Here are some numbered points:
-0.4  0.5  0.8  1.4 -0.1 -1.2  0.8  0.3 -0.8 -0.6  0.6  1.0 -1.3 -0.6 0
-0.4  0.6 -0.6 -1.1  0.9 -0.8  2.0  1.3  0.9 -1.1  1.0  0.0  1.2 -0.4 1
 0.5  0.8  0.1 -1.6 -0.8  0.6  0.9  1.3  1.4 -0.6  1.0 -0.4  0.2  0.0 2
 0.9  0.2  0.2  0.8 -2.4  1.9  0.9 -0.1 -3.0  0.1  2.3  1.2  1.7  1.9 3
 0.8 -1.1 -1.2  0.8  0.0  0.1  0.5  1.2 -0.6 -1.1  0.6  1.3  0.3  1.3 4
 1.1  0.7  0.7  1.9  1.0  1.0 -0.2 -1.4 -3.1  1.3  0.0  1.5  1.5  1.2 5
 0.0  0.6  0.0 -1.1 -1.7 -0.1  0.3  1.7  1.9 -0.9 -0.5 -0.6 -0.6 -0.8 6
 0.1  0.2  0.2  0.9 -1.3  0.2 -1.0  0.1 -0.1 -0.8 -1.1  0.3 -0.1 -0.1 7
 0.3  0.6  1.2 -0.4  0.3  1.2  0.3 -1.8  0.3  1.2  0.2 -0.5  0.8  0.2 8
 1.4  1.1  1.7  0.7  0.2 -0.1 -0.4 -1.0 -0.4  0.4  1.2  1.5  0.0  0.5 9
-0.4 -0.8  2.0  0.1  0.3 -1.4  0.1  0.0 -1.0 -0.1 -0.5  0.4 -1.6 -1.0 10
-1.7 -1.1 -0.9 -1.2 -1.6 -1.2 -0.9  0.5 -0.2 -0.5  1.6  0.1  1.3  0.6 11
-0.5  0.9  0.7 -0.5  0.2 -0.9  1.1  0.6  1.7 -0.4  0.2 -0.1 -0.4 -0.5 12
-0.1  0.1 -0.6 -1.9  0.7  0.4  0.0  0.4  1.5 -0.3 -1.5 -0.3  0.8 -0.5 13
-0.9 -1.3 -0.8 -1.2  0.1 -0.8 -1.4  1.1  0.0 -1.4 -0.3 -1.6 -0.1 -0.1 14
 0.8  1.8 -0.5  0.0 -0.3  1.0  0.2  0.1  0.6  1.0  1.3  1.1 -0.2  1.0 15
-1.1  0.3  1.0  1.1  0.1  0.1 -0.8 -2.2 -2.1  0.5  0.5 -0.6  1.1  0.0 16
 1.3 -0.5 -0.2 -1.1 -0.1  1.4  1.3  1.0  0.2  0.5 -1.3  0.2  0.1  0.5 17
 0.8  0.5 -1.3  0.4  0.5  1.8 -2.4 -0.7 -1.2  1.4 -1.3 -0.3  1.1  0.7 18
-1.2 -0.2 -0.8 -0.4 -1.5  0.4 -1.0 -0.3  0.5  0.9  1.3 -0.9 -1.8 -0.6 19
-1.0 -1.1 -1.5 -0.7  1.4 -1.2 -0.1  1.4  0.8 -1.1 -0.7 -1.1 -0.3 -0.3 20
 0.7 -0.8  1.3 -0.5  0.8  0.6 -0.6 -1.9  0.7  0.4 -2.5 -1.0  1.3 -0.7 21
 0.7  1.5  0.5  1.0  0.5  1.1  1.8  0.3  0.6 -0.3 -1.0  0.2  0.0  0.5 22
 0.0 -0.4  0.2 -0.6  2.3  1.2 -1.0 -1.8  0.6  0.5 -1.9 -2.1  0.7 -0.9 23
-0.7  0.2 -1.2 -0.7 -0.4 -0.9  1.5  2.5  0.9 -0.4  0.4 -1.1 -2.5 -1.5 24
-0.2 -2.7 -0.2 -1.5  0.9 -0.2 -0.8 -1.2  0.3  0.2 -1.8 -1.6 -0.5 -1.2 25
-0.5  0.7 -0.7 -0.3 -0.2 -1.6 -0.1  0.3  3.9 -1.6 -0.3 -0.9 -0.4 -1.4 26
-1.0  0.1 -1.5 -0.2 -1.1 -0.1  0.0  1.5  1.2 -0.8 -0.5 -0.7 -0.6 -0.8 27
-0.1  1.3  1.0  1.4 -0.1 -0.1  0.1 -0.3 -1.0 -0.1 -0.4  0.2  0.8  0.3 28
-0.5  0.3 -1.9 -1.5  0.9 -0.5  0.1  1.9  0.9 -1.5  0.2 -0.7 -0.4 -0.4 29
 0.4  1.2 -1.1  0.3 -0.2  0.9  0.1 -0.6  0.1  1.0  2.0  0.4  0.9  0.5 30
Which three points above are nearest to each new point? Their numbers follow each, nearest first.
-0.1 -0.2 -1.0 -0.1 -1.2  0.2 -2.3 -0.5 -0.1  1.1  1.5 -0.7 -0.8  0.6 --> 19 30 7
-0.5  0.4  1.0  1.3  0.1 -1.3  0.8  0.3 -0.8 -0.7  0.4  1.0 -1.5 -0.7 --> 0 10 28
-0.6  0.4 -1.1 -0.7 -0.4 -0.9  1.4  2.5  0.7 -0.5  0.6 -0.9 -2.4 -1.4 --> 24 27 29
 0.6 -0.8  0.0  0.6 -0.3  0.0 -0.6  1.0 -1.3 -0.6 -2.0  0.6 -0.4  0.5 --> 7 4 28
 0.8  0.1  1.1 -0.3 -0.4  1.0 -0.9 -1.1  0.1  1.0 -0.9 -0.3  0.3  0.0 --> 8 21 7
-1.1  0.2  1.2  1.1  0.0  0.0 -0.7 -2.2 -2.1  0.4  0.5 -0.7  1.0 -0.2 --> 16 28 8
 1.1  2.3  0.9 -0.2 -0.3  0.4  1.2  0.8  0.8  0.8  1.5  1.8  0.3  1.3 --> 15 9 30
-1.0 -0.8  0.6  0.5  0.6 -1.6 -0.2 -0.8  0.2  0.4 -0.5 -1.0 -1.7 -1.4 --> 10 0 25
-1.1 -1.7 -1.4 -2.6 -0.9  0.2 -1.8  0.1  1.2 -0.8  0.5 -0.9 -0.2 -0.6 --> 14 11 19
-0.1 -0.1  1.8  1.1  0.5 -0.2 -1.6 -2.5 -1.6  0.7 -1.4  0.0  0.4 -0.8 --> 16 28 21
-0.2  0.2  2.2 -0.6  0.1  0.5  1.0 -0.7  0.0  0.0  0.8  0.2  0.5  0.2 --> 8 9 28
 0.2 -0.2 -1.8  0.4  0.1 -0.5 -0.9  1.0 -0.9 -0.7  1.2 -0.1  0.0  0.7 --> 4 14 29
 0.4  0.9  0.1 -1.6 -0.9  0.5  1.0  1.6  1.4 -0.7  1.1 -0.2  0.2  0.0 --> 2 6 12
 1.3 -0.7 -0.2 -0.9 -0.1  1.3  1.5  1.2  0.0  0.4 -1.2  0.4  0.2  0.7 --> 17 22 13
-1.1  1.9 -3.0  0.2 -2.6 -2.1  0.0  3.6  0.3 -1.8  4.1  0.5  1.2  0.9 --> 11 1 29
 0.6 -0.2  0.0  0.5  0.1  0.1  0.8  1.2 -0.7 -1.0 -0.2  1.0  0.3  0.7 --> 4 28 7
-1.3 -0.4  0.5 -0.5  0.8 -1.1  1.1 -1.0  1.6 -0.8  1.1 -1.6 -0.8 -1.2 --> 12 26 1
-0.7  0.2  0.9  1.2  1.9  0.2  0.6 -1.9 -2.4  1.6  0.7 -1.0 -0.1  0.4 --> 16 8 28
 0.6  1.5 -0.5  0.3 -1.3  0.9  1.3  1.4 -0.6  0.8  1.8  1.4 -0.1  1.0 --> 15 30 4
-0.3 -1.1  1.0 -1.5  0.6  0.0 -0.1 -0.2 -1.4  0.9 -0.6  0.1 -0.2  0.0 --> 10 8 17
-0.9 -2.7  1.1 -1.3 -0.6 -0.7 -0.7 -0.9 -0.4  0.4 -1.2 -0.1  0.2 -0.5 --> 25 10 21
 1.4 -0.9 -1.2 -0.4 -0.4  1.1 -0.5  0.4 -0.1 -0.1 -1.6 -0.2  0.8 -0.2 --> 17 7 13
 0.5 -0.5 -1.4  0.6  0.3  0.5 -1.7 -0.5  0.0  0.8  0.4 -0.9 -1.7  0.0 --> 19 7 18
 0.3  0.6  1.1 -0.5  0.3  1.3  0.2 -1.8  0.3  1.1  0.0 -0.7  1.0  0.3 --> 8 21 28
-0.3 -1.3 -0.2  0.4 -0.4 -0.8 -2.1 -0.6 -0.1  0.1 -0.8  0.0  0.0 -0.2 --> 7 14 25
 0.5  0.2 -0.1 -1.2  0.8  1.9  0.3 -1.0 -0.2  1.3 -0.4 -0.7  1.4  0.6 --> 8 17 18
 0.0 -0.8 -0.6  0.1  0.9 -0.5 -1.4 -0.7 -1.6  0.4  0.4  0.3  1.5  0.3 --> 16 28 18
-1.7 -1.0 -1.1 -1.4 -1.8 -1.1 -0.8  0.6 -0.1 -0.6  1.7  0.1  1.3  0.4 --> 11 14 27
-2.1 -1.0  0.7 -1.1 -0.5 -1.7 -0.8 -1.0  0.1 -0.6  0.2  0.4  0.8 -0.3 --> 11 14 10
-0.2  1.1  0.0  1.4  0.4 -0.2 -0.1 -1.0  0.3  0.2  0.5  0.3  0.0  0.0 --> 28 30 9
 0.5 -0.7  0.1  0.6 -0.1  0.1 -0.6  0.8 -1.4 -0.4 -1.9  0.6 -0.4  0.5 --> 7 28 4
 0.4  0.6  1.2 -0.4  0.0  1.2  0.4 -1.7  0.5  1.3  0.2 -0.5  0.8  0.3 --> 8 30 28
-0.4  1.2  0.8 -0.4  0.3 -0.9  1.1  0.6  1.4 -0.6  0.3  0.2 -0.4 -0.4 --> 12 1 2
 0.1  0.9 -0.9  1.0 -0.4 -1.2  1.0  2.3 -0.6 -2.0  1.4  1.8  1.3  0.7 --> 4 1 0
-0.3 -2.6 -0.4 -1.4  1.0 -0.3 -0.8 -1.2  0.2  0.2 -1.8 -1.4 -0.6 -1.1 --> 25 23 21
 0.4  0.2  0.0 -1.4  0.7  1.9  0.2 -1.1 -0.3  1.5 -0.3 -0.8  1.3  0.4 --> 8 17 23
 0.6  0.1 -0.1 -1.2  0.8  2.0  0.3 -1.0 -0.3  1.4 -0.5 -0.7  1.5  0.7 --> 8 17 18
-0.9 -1.2 -0.8 -1.3  0.0 -0.9 -1.6  1.1  0.1 -1.4 -0.4 -1.6 -0.2 -0.2 --> 14 20 29
 0.1  0.3 -0.2 -1.2 -1.7  0.0  0.1  1.6  1.7 -0.8 -0.6 -0.5 -0.4 -0.6 --> 6 27 2
-0.5  0.4  0.2  1.2 -0.2 -2.0 -0.8 -0.1  0.1  0.1  1.3  0.4 -0.1 -0.3 --> 0 28 12
 0.4  0.2 -0.9  0.9  0.1  1.8 -1.3 -1.4 -1.3  0.6 -0.2 -0.4  0.7  0.9 --> 18 16 30
 0.8  0.4  0.0  0.1  0.1  0.4  0.4 -0.5  1.1  0.6  0.2  1.0 -0.3 -0.1 --> 15 8 12
-0.8 -1.0 -1.4 -0.6  1.4 -1.1 -0.1  1.5  0.9 -1.2 -0.8 -1.0 -0.4 -0.3 --> 20 29 14
 0.0 -0.5  0.2 -0.2  0.2 -0.6  0.9 -1.0  1.1  0.2  0.4 -0.1 -0.2 -0.5 --> 12 8 0
 1.5 -0.7 -1.0 -1.5 -0.3  1.7  0.5  2.4 -1.0  0.3 -1.0 -0.8 -1.0  0.4 --> 17 2 13
-0.1 -1.0  0.9 -1.2  0.7  0.0  0.0  0.0 -1.6  0.9 -0.5  0.2 -0.3  0.0 --> 10 17 8
-0.1 -0.2  1.8  1.2  0.5 -0.2 -1.7 -2.6 -1.6  0.6 -1.5 -0.1  0.4 -0.7 --> 16 21 28
-1.2  0.5  0.4 -0.4  0.7  0.2  0.2 -0.2 -1.1 -0.7 -0.3 -1.4  0.5 -0.7 --> 28 16 14
-0.3 -0.3 -0.8  0.0 -1.2  0.2 -2.5 -0.8 -0.1  1.1  1.6 -0.8 -0.7  0.6 --> 19 30 11
 0.0 -1.5 -0.6  0.0  0.6  0.5  0.4 -0.2 -2.0  0.6 -0.9 -0.1  0.1 -0.1 --> 17 4 28
 0.2  0.8 -0.3  0.3  0.8 -1.1 -0.4 -0.8  2.0  0.3  0.8  0.0 -1.2 -1.0 --> 12 26 19
-0.8  0.4 -0.1 -0.7  0.9  0.0  0.3  0.8  0.2 -0.2 -0.1 -0.5 -1.3 -0.6 --> 12 29 27
 0.6 -0.1  0.1  0.5  0.2  0.0  0.9  1.1 -0.6 -1.0 -0.3  0.9  0.3  0.6 --> 4 28 22
 0.1  0.9 -0.2  0.3  1.0 -1.0 -0.4 -0.9  1.7  0.3  0.7 -0.3 -1.3 -1.0 --> 12 26 19
-0.9 -0.2 -0.3 -1.7 -0.1 -0.4  0.6  1.5  1.9 -0.9  0.1 -1.7 -3.2 -2.0 --> 24 6 27
-0.3 -0.1 -1.2 -0.2 -1.0  1.6 -1.2 -1.2  1.7  0.2  0.0 -1.4 -0.4  0.2 --> 19 27 7
 0.8 -0.4  0.4  0.1  0.3  0.5 -0.7 -0.8 -2.5  1.7  0.2  1.3  0.4  0.6 --> 5 9 16
-0.6  0.2  0.5  0.3  0.8 -0.6 -1.9 -1.0 -1.0  0.8 -0.2 -0.5  0.7 -0.1 --> 16 28 8
 0.4  1.3 -1.1  0.3 -0.1  0.7  0.3 -0.5  0.3  0.9  2.2  0.5  0.7  0.3 --> 30 15 8
 0.3  1.0 -0.2  0.3  0.9 -1.1 -0.3 -0.6  1.9  0.4  0.9  0.0 -1.2 -0.9 --> 12 26 0
-0.9  0.5  0.3 -1.6 -0.4 -1.7 -0.9  1.2  0.0 -0.6  0.9  0.4  1.0 -0.3 --> 11 12 14
 0.2  0.2  1.0  1.7  0.1 -1.5  1.3  1.5 -0.9 -1.9  0.4  0.8 -0.8  0.2 --> 0 4 28
-0.1  1.0 -0.4  0.7  0.8 -0.4  0.5 -0.7  1.3 -0.4 -1.3 -0.2 -0.5 -1.4 --> 12 22 13
 1.1  0.8  0.7  1.8  0.9  1.2 -0.1 -1.4 -3.1  1.5 -0.1  1.4  1.5  1.3 --> 5 28 16
 0.0 -1.1 -0.4 -0.3  0.1  2.1  1.0  0.2 -2.4  0.3 -0.9 -0.6  0.4  1.0 --> 17 4 28
 0.7  1.7  0.6  1.1  0.5  1.1  1.9  0.3  0.3 -0.3 -0.8  0.3  0.2  0.6 --> 22 28 17
 0.8 -1.2 -1.3  0.8  0.0  0.1  0.4  1.1 -0.6 -1.1  0.6  1.3  0.2  1.3 --> 4 7 17
 0.0  0.6  0.1 -1.0 -1.8 -0.2  0.4  1.7  2.0 -0.9 -0.6 -0.5 -0.6 -0.8 --> 6 27 2
